The same turns and mirrors carry the whole set onto itself and the rows of a family onto each other. Which other rows belong to the same family as each row named below? List them in the order they appear above.
These 28 rows form 7 families of 4 rows each.
Q591: [-1.34 -0.49  1.18  0.82 -0.59  3.33  0.46 -2.97  0.30 -0.84 -0.64 -2.34
  2.45  1.68 -2.68 -0.61 -2.84  0.74  2.48  0.18  1.62]
Q987: [-0.06  1.32 -1.22 -1.09 -3.50 -0.68  2.09 -0.14  3.77 -1.58 -1.80 -3.49
  1.84  1.89  0.99 -0.46 -0.86  1.62  2.28 -1.32 -1.66]
Q497: [-1.58  2.01 -2.08 -1.75 -0.44 -0.03 -0.09  1.97 -0.21  1.14  0.26 -3.38
  2.05  1.27 -2.22  0.54 -0.82 -2.02  2.33  1.50  1.94]
Q257: [-0.66 -0.14 -1.13 -2.15 -3.02  0.42  1.48  1.47  2.83 -2.93 -0.89 -2.24
  0.89  1.06 -0.56  0.15  0.00  2.47  3.16  0.16 -2.14]
Q263: [-0.44  1.48 -0.79 -2.16 -1.34 -0.53 -0.74 -0.34 -0.37  1.37  0.81 -0.56
  3.90  0.95 -2.96 -0.19 -1.77 -0.28  2.68  1.57  1.95]
Q93: [ 0.56 -0.57 -0.16 -1.93 -2.31 -0.55  2.72  0.19  4.67 -0.10  1.11 -2.65
  0.74  1.52 -1.95  0.20  0.17  1.31  3.82  1.40 -1.89]
Q654: [-1.81  0.21 -0.31 -0.24  0.00  3.47  0.83 -1.64 -1.67 -0.17 -0.76 -0.58
  4.06  1.25 -1.55  1.65 -1.26 -1.39  2.30  0.17  1.05]
Q715: [-0.10  1.01 -1.63 -0.75 -3.56 -1.27  2.22  1.19  3.74 -2.32 -0.89 -3.61
  0.26  1.92 -0.90  1.42  0.51  0.40  2.80 -0.87 -1.70]
Q200: [-1.81 -1.57 -0.65  0.08 -0.97  3.16 -0.65 -2.21  0.40  0.97 -2.13 -1.47
  2.99  1.46 -2.90  2.12 -1.62 -0.10  3.37  0.30  0.24]
Q225: [-0.14 -1.37  0.49  1.82 -1.38  2.80  0.04 -1.10 -1.60  0.23 -0.62 -1.11
  2.59 -0.19 -2.23  0.89 -1.24  0.74  3.98  0.12  0.70]
Q941: [ 1.28  2.51  1.02  1.56 -2.27 -1.07  1.63 -2.09  0.07 -2.67 -0.90 -3.97
  1.20  0.62 -1.23 -0.63  0.77 -1.42  0.65  2.00 -1.69]
Q265: [-0.43 -0.04 -2.45 -0.95 -0.77 -1.98  0.16  0.39 -0.17  0.98  1.07 -1.16
  2.65  2.49 -2.66  1.04 -0.67 -0.98  1.80  1.96  2.12]
Q476: [-2.26 -0.71 -0.83  0.10 -0.20  2.33 -0.50 -1.80 -1.37  0.67 -0.60 -0.77
  2.37  2.21 -1.91  1.54  0.21 -0.14  3.91  1.18 -0.39]
Q156: [-0.23  1.44 -0.46 -2.73 -3.55 -0.51  2.74  1.19  3.58 -1.68  0.51 -2.87
  1.01  0.48 -0.64 -0.27 -0.81  1.54  2.74 -1.13 -1.20]
Q562: [ 1.09  3.40  1.25  0.88 -2.36 -0.30  2.26 -1.96  1.63 -1.92 -2.08 -4.39
  1.32 -1.11 -1.78  0.07  0.57 -1.57  2.15  1.03 -1.47]
Q272: [ 0.23  2.35  2.21  1.51 -1.82 -0.53  3.30 -2.83  0.70 -2.29 -1.01 -3.72
  1.07  0.28 -0.06 -0.24 -0.20 -0.75  1.09 -0.51 -1.40]
Q193: [-2.78 -2.09  0.07 -0.85 -2.01  3.44  0.18 -2.49 -0.13 -0.81 -0.79 -0.70
  3.23  1.47 -1.04  1.38 -1.26  0.02  2.69 -0.21 -0.09]
Q23: [ 1.22  0.13 -1.39 -1.41 -3.43 -1.58  1.93 -0.85  4.06 -0.70 -0.48 -1.27
  0.74 -0.04 -1.60  0.70 -1.13  1.84  3.26 -1.69 -1.30]
Q863: [-1.33  2.51 -0.47  0.97 -2.21 -0.09  3.33 -2.69  1.50 -0.93 -1.54 -4.59
  0.97  0.09 -0.62  0.35 -1.01 -3.18  1.11  0.09 -2.38]
Q119: [-1.86 -1.70 -0.52  0.82 -1.60  3.42  0.91 -2.18 -1.65 -0.48 -0.12 -0.85
  1.86  1.78 -2.77  0.96 -1.72 -1.24  2.73  1.18  0.19]
Q5: [ 0.05  1.06 -1.74 -1.11 -1.67 -0.73 -0.67 -0.56  0.49  1.85 -0.86 -2.43
  3.77  1.12 -4.38  1.57 -0.86 -2.17  1.71  1.85  2.38]
Q702: [ 0.10  1.40 -0.65 -1.41 -2.32  0.37  1.70  0.64  4.32 -1.45 -1.74 -3.33
  1.62  0.24 -0.60  0.35  0.00  1.92  4.43 -0.52 -2.03]
Q745: [-1.31  1.77  1.09  1.99 -1.40 -0.07  3.41 -2.45  2.15 -2.69 -0.37 -3.21
  0.36  0.28 -2.61  1.47  1.21 -1.75  1.77  1.68 -0.91]
Q254: [ 0.31  1.24 -0.73 -2.18 -1.74 -2.00 -0.51 -1.35  0.26  0.80  1.08 -1.87
  3.61  1.94 -2.35  0.69 -0.21 -1.92  0.66  1.48  2.47]
Q894: [ 0.01  0.39 -1.21 -1.47 -1.99 -0.48 -0.31  0.60 -1.25  0.77  1.27 -1.14
  3.76  0.61 -3.81  1.11  0.15 -1.96  2.38  2.32  1.47]
Q15: [ 1.21  2.35  1.39  0.05 -3.66 -0.61  2.23 -2.18  1.35 -2.88 -1.92 -3.55
  0.88 -0.20 -1.53 -0.68 -0.70 -1.62  0.57 -0.76 -0.91]
Q157: [ 0.83  0.86  1.39  1.52 -4.03 -1.02  2.45 -2.45  1.09 -1.68 -1.66 -4.22
 -0.27  0.53 -1.43 -0.14 -0.27 -0.68  2.11  0.76 -2.40]
Q908: [ 0.02  0.59 -1.31 -2.36 -0.51 -0.69  2.13  0.50  0.92  0.03 -0.58 -3.06
  4.03  1.62 -2.50  0.70 -1.46 -0.45  1.08  1.22  3.90]

Same family as Q654: Q263, Q715, Q157
Same family as Q156: Q265, Q272, Q119
Same family as Q497: Q225, Q23, Q863
Same family as Q15: Q987, Q476, Q894
Same family as Q5: Q200, Q562, Q702

The same turns and mirrors carry the whole set onto itself and the rows of a family onto each other. Which other rows belong to the same family as each row named below? List them in the order they appear above.
These 32 rows form 4 families of 8 rows each.
Q419: [-3.36 -1.48  0.57  2.68  1.52  2.31 -0.37  2.28  2.06  0.58  1.28 -0.51
 -2.83 -0.53  0.30  0.09  1.51  1.70 -1.31 -0.67 -0.48]
Q528: [-1.77  0.15 -2.19  0.81 -1.33 -0.02  1.76  5.70  0.57 -0.36  0.99  2.02
 -1.63  1.52 -1.96 -1.20 -0.09 -0.19 -1.23 -2.41 -1.51]
Q153: [-0.74 -1.39  0.46  1.68  1.44  0.58  4.12  4.77  1.26  1.54 -0.47 -0.98
 -0.48 -0.93 -0.41  2.03  2.86  0.75 -1.92 -2.53 -0.41]
Q557: [-2.13 -2.59 -2.53  0.28 -0.53 -0.68  1.48  2.52  2.41 -0.99  0.43 -0.18
 -0.19 -0.05 -0.99 -0.70 -1.31  0.07 -0.30  0.84 -1.70]
Q620: [-0.66 -0.07 -2.87  1.41 -0.99 -1.29  2.04  4.11  1.31  0.02  1.73  1.69
 -1.14  1.53 -0.01 -0.56 -0.01 -0.89 -0.97 -2.93 -0.52]
Q786: [-2.55  0.96  0.56 -2.19  0.72  1.58  1.42  4.58 -2.58  1.90 -0.04 -0.34
  0.70 -0.27  1.37 -1.26  2.61 -0.14 -1.04 -0.57  0.37]
Q381: [-2.77 -0.16  0.81  1.00  2.38  2.19 -0.16  3.25 -0.43  3.24 -1.52 -1.47
 -2.02 -1.35  2.05 -2.33  0.16  2.23 -1.30 -0.81 -0.44]
Q502: [-1.10 -0.66 -0.73  1.17  1.79  0.69  1.15  2.14 -3.08  1.82 -1.95  0.16
 -0.01 -2.17  1.85 -2.07  0.05  1.01 -0.33  0.60 -0.42]
Q253: [-0.54 -2.57 -0.06  2.08  3.37  1.39  1.42  0.99  0.85 -0.62  0.30 -1.13
 -0.27 -0.17 -0.13  0.56  1.51  2.34 -1.75 -1.00  0.10]
Q216: [-1.64 -0.07  1.59 -1.46  1.67 -0.07  0.87  2.51 -0.82  2.88 -2.32  0.32
 -0.54 -0.42  1.47 -1.14  1.72 -2.42 -1.97 -1.75  1.35]
Q648: [-0.82 -1.65  0.04  2.16  2.13  1.77  0.79  0.86  0.74  0.94  2.73 -0.70
 -1.14  0.54 -0.01  0.05  1.41  2.87 -2.22 -1.37 -0.13]
Q113: [ 0.06 -1.89  0.87  0.38 -0.26 -0.17  1.66  4.38  0.00  2.25  0.19 -1.11
  0.30 -0.39 -0.52 -2.15 -4.40  0.11  0.97 -0.15 -0.01]
Q500: [-1.12 -2.03  1.47  0.56  0.97  0.89  2.26  2.98  0.68  1.26 -0.63  1.03
 -1.45 -1.56  0.14  2.11  3.23 -1.40 -1.31 -2.68  0.05]
Q408: [ 0.40  0.17 -0.21  0.49  0.30  0.09  2.61  5.07 -0.44  0.63 -1.21 -2.15
 -0.96  1.35 -0.69 -2.38 -1.52 -2.70 -2.68 -0.73  2.41]
Q368: [-0.47  0.81  1.50  0.24  0.82 -1.41 -0.36  3.11 -0.64  1.51  1.16 -2.37
  0.06 -0.97 -1.46 -2.51 -3.46  0.02 -1.94 -0.77 -0.77]
Q836: [-1.74 -2.39  1.03  2.20  3.13  2.40  1.63  2.17  1.63  0.37 -0.04  1.56
 -0.10 -0.96  0.12 -0.96  1.34  1.54 -2.27  0.67  0.10]
Q342: [ 0.35  1.27  0.83 -0.68  1.56  0.33  1.41  5.93 -1.17  0.34  0.16 -1.52
 -1.56  1.91 -1.56 -2.55 -1.29 -1.60 -2.64 -0.92  1.42]
Q837: [-1.09 -0.66  1.21  1.97  2.36  0.99  0.63  2.36 -1.80  2.99 -1.44  0.83
  0.93 -0.81  1.10 -3.22 -1.48  1.67 -0.83 -1.06  0.60]
Q126: [ 0.22 -0.59  0.64  0.84  1.53 -2.18  0.76  3.08 -0.80  1.27 -0.45 -2.57
 -0.41 -0.27 -1.55 -1.63 -3.61 -0.63 -0.33 -0.03 -0.08]
Q747: [ 0.53 -2.03 -1.05  0.05 -0.99  0.01  1.87  3.69  1.71 -0.57  0.42  1.55
 -2.00  0.32 -0.36  0.56 -0.40 -1.79 -0.70 -4.08 -0.44]
Q41: [-1.05 -0.38 -0.19  0.72  1.41  1.80  1.99  3.46 -2.20  3.33 -1.15 -0.48
 -1.16 -2.64  1.46 -2.28  0.36  1.94 -1.62  0.97 -1.44]
Q349: [-0.97 -2.72  0.37  0.26  0.38  0.24  1.36  3.19  3.21 -0.59  2.97  0.59
  0.02 -0.32 -0.70 -0.21 -1.55  0.11 -0.07  0.76 -0.91]
Q424: [-0.12  2.60 -1.46 -1.67  2.58  1.18  0.90  4.69 -0.12  1.03 -0.61 -0.84
 -0.57  1.47  0.31 -2.07 -1.68 -1.92 -2.48 -1.67  0.28]
Q565: [-2.36 -2.32 -1.81  0.87 -2.20  1.47  1.71  3.23  2.04 -0.15  0.82 -0.77
 -0.89 -0.07 -1.84 -1.42 -1.59  0.19 -1.81  1.00 -1.11]
Q493: [-2.11 -1.34 -0.09  1.36 -1.15  1.50 -0.23  4.30  2.42 -1.14  1.61 -1.43
 -2.79 -0.90 -0.78 -0.72 -2.22 -0.23 -0.27 -0.34 -1.09]
Q626: [-1.70 -1.01  1.34  1.14  1.08  1.41  2.68  4.79  0.30  1.31  0.58 -1.03
 -0.33  0.80 -1.89  1.82  2.82  1.73 -1.49 -3.34 -0.21]
Q135: [-0.18  0.81 -2.27  1.55 -0.36  1.85  1.98  5.48  0.59 -0.59 -0.28  0.57
 -1.14  0.48 -1.91  0.11 -1.84 -1.50 -1.47 -3.41 -1.36]
Q211: [-2.36  1.29  0.02 -1.28  2.34  2.28  1.86  3.74 -0.52  3.46 -0.83 -1.44
  0.01  0.35  0.81  0.86  2.19 -1.34 -1.20 -0.01  0.58]
Q612: [-1.24  0.34  0.86 -0.14  0.42  0.74 -0.85  4.51 -0.22  1.27 -0.05 -2.69
 -1.68 -1.20  0.91 -2.96 -3.77  0.53 -0.43 -1.54 -0.62]
Q707: [ 0.48 -0.82 -0.37 -1.62  0.25 -0.36  1.47  4.06  0.33  1.25 -2.08 -0.26
 -1.63  1.20  0.13 -2.33 -2.10 -2.81 -1.91 -2.89  1.23]
Q767: [-2.21  0.33 -0.20  1.91  0.23  1.71  1.75  3.53  0.32  1.55  1.11 -0.08
 -0.06 -0.07 -1.35  3.16  1.94 -0.75 -0.24 -2.88 -0.60]
Q698: [-2.14  1.46  0.45 -1.13  1.02 -0.14  1.31  3.29 -1.69  1.56 -0.31 -0.51
  2.08 -1.13  2.13 -1.24  2.24 -1.24 -1.80 -1.45  0.72]

Same family as Q211: Q113, Q836, Q837, Q349, Q424, Q135, Q767
Same family as Q747: Q419, Q381, Q216, Q500, Q493, Q612, Q707

The same turns and mirrors carry the whole set onto itself and the rows of a family onto each other. Which other rows belong to the same family as each row named below? List them in the order they appear above.
These 18 rows form 6 families of 3 rows each.
Q566: [-1.35 -0.19  0.16  0.94 -3.36  0.66 -1.56  0.19 -0.37]
Q426: [ 1.21  0.19  1.59  1.28  1.39  0.71 -0.88  0.56  2.42]
Q582: [ 2.20  0.15  0.89  0.79  2.14  1.14 -1.68  0.00  1.07]
Q822: [-1.23 -1.18  0.42  1.22 -2.91  0.82 -1.72  1.06 -0.98]
Q115: [-0.17 -0.11 -0.40  2.55 -2.64  1.10 -0.88  0.26 -1.31]
Q997: [ 0.43 -1.34  0.40 -1.87  1.03  0.36  1.03 -2.05 -1.82]
Q853: [-0.67  0.20  0.15  1.61 -2.34 -0.02 -2.87  0.47 -1.06]
Q322: [ 0.46 -0.53  2.42  2.40  2.03 -0.69 -0.48  0.37  0.40]
Q59: [-0.08 -0.27 -0.23 -3.28  0.26 -0.68  0.10 -1.04 -0.24]
Q774: [ 1.98  0.20  0.58  1.79  2.32 -0.64  0.12  0.60  1.07]
Q269: [-0.46 -1.04 -0.17  2.19 -3.03 -0.76 -0.36 -1.28 -1.08]
Q864: [ 0.16 -1.28 -0.74 -2.99  0.05 -1.67  0.08 -0.50 -0.59]
Q470: [-0.72 -1.61 -0.90 -1.92  0.75 -0.57  0.73 -1.27 -2.01]
Q602: [ 0.84 -0.11 -1.36 -2.58 -0.18 -1.12 -1.00 -1.64 -1.06]
Q637: [ 2.11 -1.14  0.93  1.22  1.31  0.89 -0.62  0.66  2.12]
Q672: [-1.14 -1.54 -0.49  2.74 -2.31  0.49 -0.79 -0.29 -0.91]
Q639: [-0.18 -0.10 -0.76 -2.27  0.47 -0.75  0.45 -0.54 -2.44]
Q83: [ 0.95 -1.22  0.84  2.05  2.73 -0.36 -0.03  0.20  1.25]

Same family as Q853: Q582, Q602
Same family as Q639: Q115, Q774
Same family as Q672: Q470, Q83
Same family as Q59: Q566, Q426

